Read these off the row that follows.
1) Report the third entry from the right.
2) Report the second entry from the left.
3) Report the second entry from the right.
4) Report the entry just left of 113.
5) Report the last entry.
[119 106 114 121 137 132 131 113 107 109 123 138 123 137 109 112]
1) 137
2) 106
3) 109
4) 131
5) 112

X =
[[135 129 129 129 152]
 [118 146 130 123 135]
 [127 136 146 138 131]
 [139 125 129 141 138]
 [145 122 129 126 123]
 [125 118 140 127 127]
 [118 132 122 135 133]]
Indices start at 0.
The top-left entry: 135
Report the top-right entry.
Answer: 152
Report the entry at row 0, column 2.
Answer: 129
Report the entry just left of the centre entry.
Answer: 125
The entry in the bottom-left corner -> 118
Report the entry directly above 136.
Answer: 146
The entry just left of 126: 129
The entry just left of 140 -> 118
The entry in the bottom-right corner: 133
Report the entry at row 1, column 0.
Answer: 118
The entry at row 1, column 2 -> 130

[[126 124 120 115 122 135 137 125 127 129 125 115 129 137 127]
 [127 127 126 142 123 128 136 132 124 125 133 141 127 135 128]
 [129 129 132 150 125 131 127 126 122 134 132 136 126 132 124]
 [131 131 133 134 128 127 112 132 142 134 130 125 128 121 130]
 [127 129 125 135 133 128 108 134 128 133 126 118 128 131 132]
 [126 134 133 137 130 127 130 138 119 126 128 148 128 124 125]
 [125 117 127 114 126 130 134 117 127 132 124  98 128 123 132]
 [127 134 124 123 130 128 126 134 111 133 129 135 127 134 131]]
Indices start at 0.
The top-right entry: 127
The entry in row 2 and column 0?
A: 129
The entry in row 1 and column 0?
A: 127
The entry at row 2, column 2 is 132
The top entry of the column that holds the largest entry is 115
The entry just left of the smallest entry is 124
The entry at row 0, column 2 is 120
The bottom-right entry?
A: 131
The entry just left of 121: 128
The entry directly below the largest entry?
A: 134
The entry in row 0 and column 0 is 126
The entry just right of the largest entry -> 125
The entry at row 2, column 1?
A: 129
The top entry of the column that holds the smallest entry: 115
The entry in row 0 and column 1: 124
The bottom-left entry is 127
The entry at row 1, column 1?
A: 127

Questions about the row below.
1) Give the entry just left of 119.
2) Give the 1st entry from the right.
3) Give the third entry from the left.
4) Give the third entry from the right.
5) Give the second entry from the right.
[151 138 130 131 145 144 102 119 110 113 130 113 153 113 110 126]
1) 102
2) 126
3) 130
4) 113
5) 110

W =
[[127 126 125 119 133 140 114 125 130 136 116 135 119 118 124]
 [140 124 144 115 132 119 112 128 126 146 145 136 116 110 124]
 [126 127 121 116 134 143 110 123 128 139 112 135 115 116 122]
 [116 132 110 135 126 141 136 125 127 116 109 122 132 140 128]
 [122 125 125 134 117 112 139 126 121 112 133 114 134 136 128]
 [117 132 110 136 127 142 136 125 128 116 108 123 133 141 128]
 [138 133 135 123 135 128 120 126 122 150 143 131 117 122 125]
 [116 132 110 135 126 141 136 124 127 116 108 122 132 140 127]
 [126 127 121 116 135 145 109 123 130 140 112 136 114 116 121]
 [133 123 133 116 131 127 112 125 127 140 131 134 116 113 123]
 [129 142 116 133 133 137 131 122 115 143 131 119 121 138 124]
 [139 125 142 117 132 122 116 128 127 144 144 136 118 114 125]
 [127 127 124 119 133 140 114 124 129 137 117 134 118 119 123]
 [127 128 124 119 132 138 114 125 128 137 116 133 119 119 124]
 [124 124 129 137 116 105 145 128 122 108 141 114 138 137 130]
 [128 126 131 131 125 122 135 129 128 121 133 127 132 131 130]]
The 1st entry on the diagonal from the top-right corner -> 124
The 2nd entry in reading order: 126
The entry just right of the smallest entry: 145
Read off the entry in the bottom-left corner.
Answer: 128
Read off the entry just right of the largest entry.
Answer: 143
Read off the smallest entry in the last row.
Answer: 121
Read off the second largest entry.
Answer: 146
The top entry of the column that holds the largest entry is 136
The bottom-right entry -> 130
Read off the entry in the top-left corner.
Answer: 127
The smallest entry in the last column is 121
The 2nd entry on the diagonal from the top-right corner -> 110
The largest entry in the first column is 140
Read off the minimum.
Answer: 105
The second entry on the main diagonal -> 124
The fifth entry from the end, reading row by row -> 133
Read off the 3rd entry on the diagonal from the top-right corner.
Answer: 115
Read off the top entry of the column that holds the smallest entry.
Answer: 140
Read off the last entry in the row that holds the largest entry.
Answer: 125
The entry directly above the smallest entry is 138
Read off the smallest entry in the first row.
Answer: 114
The entry directly below 150: 116

Read these off the row that follows.
1) Report the 2nd entry from the left.
2) Report the third entry.
3) Report the second entry from the right.
[128 132 127 150 132 132 134 102 127 121]
1) 132
2) 127
3) 127

Questions about the grid below.
1) Find the entry in the bottom-left corner.
2) Find the 1st entry, reading row by row.
3) Find the last entry, reading row by row.
4) Find the smallest entry in the first column.
5) Find the entry in the top-right corner.
6) Find the second entry on the main diagonal.
7) Find the entry just right of 128.
[[139 129 140 135 127 117]
 [121 129 128 140 142 150]
 [124 129 122 140 115 154]]
1) 124
2) 139
3) 154
4) 121
5) 117
6) 129
7) 140
